Here are some points:
c(7, 28, -8, 32, 36, 8, -14, -19, 48, 32, -9, -3, -10, 2,
  -5, -16)
c(-3, -29, 5, -21, -16, 10, 14, 6, -18, -33, 21, 17, 41, 23,
  1, -9)
c(48, 48, 12, 48, 16, -12, 4, 46, 48, 48, 22, 48, -5, -13,
  48, 48)
c(-45, -45, -36, -42, -9, -23, -45, -45, -45, -45, -45, -45, -32, 18,
  -45, -45)
c(34, 48, 48, 48, 39, -4, 1, 44, 48, 37, -1, 35, -11, 16,
  36, 48)
c(-45, -45, -41, -40, -45, -39, -36, -45, -45, -44, -42, -38, -29, -45,
  -45, -45)
c(-22, -34, -28, -13, -26, -31, -33, -16, -11, -16, -30, -17, -20, -40,
  -18, -18)
c(45, 48, 44, 37, 48, 3, -10, 36, 32, 25, 9, 26, -4, 36,
  33, 39)
c(-45, -19, -18, -45, -5, -8, -23, -22, -36, -45, -39, -45, -45, -35,
  -17, -12)
c(-19, -26, -24, -5, -36, -42, -18, -19, -7, -24, -15, -3, -13, -45,
  -33, -10)
c(30, 41, 48, 48, 44, -4, 5, 31, 23, 12, 22, 48, -5, 48, 48, 48)
c(-45, -45, -45, -45, -45, -45, -45, -45, -45, -45, -45, -45, -45, -45,
  -45, -45)
c(11, 48, 26, 48, 48, 34, 11, 23, 48, 48, -3, 24, 6, 24, 16, 31)
c(-14, -38, -36, -19, -24, 4, 2, -30, -37, -28, 2, -7, -3, -30,
  -26, -15)
c(-16, -38, -37, -24, -24, 7, 9, -2, 8, -27, -19, -23, 25, 2,
  -7, -20)
c(48, 48, 34, 48, 48, 16, 28, 48, 48, 48, 47, 48, 16, 20, 48, 48)
c(-17, -24, -45, -45, -45, -43, -41, -34, -29, -37, -35, -19, -16, -40,
  -11, -10)
c(-6, 30, 42, 48, 48, 4, -8, 26, 48, 48, -1, 32, -1, 34, 27, 26)
c(-3, 48, 20, 44, 8, -12, 8, -1, 42, 35, -5, 3, 3, -4,
  -8, 0)
c(-25, -43, -45, -41, -45, -35, -14, 7, -36, -43, -11, -15, -26, -44,
  -16, -37)
c(0, -30, -18, -27, -21, 31, 27, -7, -9, -20, 3, -24, 48, -3,
  -25, -12)
c(40, 36, -13, 48, 2, -6, 14, 9, 48, 48, -14, 27, -5, -9,
  29, 43)
c(-44, -25, -24, -15, -39, -31, -15, -8, -10, -28, -29, -32, -34, -45,
  -15, -27)
16 more points follow, each with its number after it:
c(48, 48, 48, 48, 48, 35, 30, 48, 48, 48, 48, 48, 43, 41, 48, 48) 0
c(-41, -20, 2, -1, 9, -13, -23, -27, -11, -12, -43, -45, -45, -15,
  -32, -45) 1
c(48, 35, 0, 48, 24, 14, 14, 38, 48, 48, 25, 42, -7, 10, 48, 48) 2
c(48, 48, 48, 48, 48, 48, 48, 48, 48, 48, 48, 48, 33, 33, 48, 48) 3
c(-45, -45, -24, -27, -3, -11, -21, -34, -34, -32, -38, -39, -37, -18,
  -28, -13) 4
c(-20, -17, -45, -28, -45, -45, -19, -3, -17, -14, -19, -21, -45, -45,
  -31, -27) 5
c(-32, 11, 2, -19, 0, -20, -24, -45, -23, 4, -28, -44, -29, -21,
  -45, -45) 6
c(48, 48, 48, 41, 48, 48, 48, 48, 6, 28, 48, 48, 48, 48, 48, 48) 7
c(4, 47, 18, 48, 47, 5, 3, 15, 48, 40, -11, 6, -14, 2,
  10, 25) 8
c(-24, -15, -19, -33, -18, -45, -35, -11, -44, -45, -23, -26, -31, -45,
  -35, -13) 9
c(48, 48, 48, 42, 48, 48, 48, 48, 48, 48, 48, 48, 48, 48, 48, 48) 10
c(18, 31, -11, 48, 38, -20, -17, 15, 48, 47, -1, 16, -23, -36,
  17, 31) 11
c(-43, -45, -45, -41, -45, -45, -33, -37, -32, -20, -36, -37, -40, -45,
  -26, -45) 12
c(33, 26, 24, 33, 48, 17, 26, 47, 18, 23, 30, 38, -10, 43,
  45, 38) 13
c(48, 45, 48, -23, 44, 48, 48, 48, -18, 14, 48, 48, 48, 48,
  35, 15) 14
c(-45, -45, -45, -45, -39, -45, -45, -45, -45, -45, -45, -45, -45, -3,
  -45, -45) 15
Which two of these numbered points are nearest to each point below, ignoring the direction in which the first points spread most? Their numbers follow each, nearest first.
c(-41, -37, -43, -42, -45, -41, -44, -45, -45, -45, -45, -43, -45, -45,
  -45, -44) > 12 15
c(48, 48, 48, 48, 48, 48, 48, 48, 37, 48, 48, 48, 47, 48, 48, 48) > 10 3
c(-16, -34, -29, 48, 39, -14, -16, 12, 48, 27, -24, -1, -25, -3,
  23, 9) > 11 8
c(48, 48, 48, 48, 48, 19, 37, 48, 48, 48, 48, 48, 37, 48, 48, 48) > 0 10
c(-4, 39, 9, 48, 36, 5, 7, 18, 48, 48, 8, 3, -9, 12, -5, -3) > 8 1
c(48, 48, 48, 16, 48, 48, 48, 48, 7, 20, 48, 44, 48, 48, 48, 48) > 7 14
c(-45, -45, -17, -45, -45, -44, -45, -45, -45, -45, -45, -45, -45, -3,
  -45, -45) > 15 4
c(-16, 7, 15, 23, -9, -4, -13, -26, 11, 9, -19, -28, -14, 16,
  -14, -35) > 1 6
c(-22, 9, -13, -33, -7, -23, -23, -36, -23, -25, -45, -39, -30, -39,
  -37, -18) > 8 6
c(-14, -1, -44, -44, -25, -33, -34, -25, -35, -35, -39, -9, -29, -45,
  -22, -13) > 9 5
c(48, 48, 25, 48, 37, 14, 16, 48, 48, 48, 48, 48, 3, -3, 48, 48) > 2 5
c(17, -6, 27, -15, 2, 46, 29, 21, 16, 16, 22, 12, 31, 48,
  16, 6) > 10 3
c(48, 24, 48, -31, 20, 48, 48, 41, -14, 7, 48, 34, 48, 48,
  12, 4) > 14 7
c(-15, -45, -45, -40, -45, -45, -34, -23, -29, -30, -23, -20, -30, -45,
  -35, -32) > 5 12
c(-45, -28, -9, -45, -38, -45, -45, -45, -45, -45, -45, -45, -39, -17,
  -45, -45) > 15 6
c(-33, -36, -14, 0, -41, -45, -33, -13, -5, 7, -20, -16, -32, -45,
  -23, -18) > 12 5
c(-16, 5, 1, 39, 20, -15, -24, -17, 16, 11, -20, 6, -14, -9,
  -4, -10) > 8 12
c(-44, -45, -24, -5, -43, -45, -45, -38, -33, -41, -43, -34, -45, -45,
  -26, -24) > 12 9
c(-4, -26, -2, -12, -41, 8, 14, -22, -20, -30, -18, -29, -1, -9,
  -20, -8) > 3 0
c(-45, -45, -45, -45, -35, -45, -45, -45, -45, -45, -45, -45, -45, -44,
  -45, -45) > 12 15
c(-12, -21, -30, -29, -34, -26, -43, -29, 4, 9, -9, -9, -30, -38,
  -22, -14) > 12 5
c(2, 48, 15, 48, 47, -15, -22, 7, 48, 48, 9, 4, -21, 13,
  16, 26) > 8 12
c(-9, -42, -45, -35, -45, -45, -40, -39, -13, -19, -34, -42, -45, -45,
  -33, -25) > 12 5
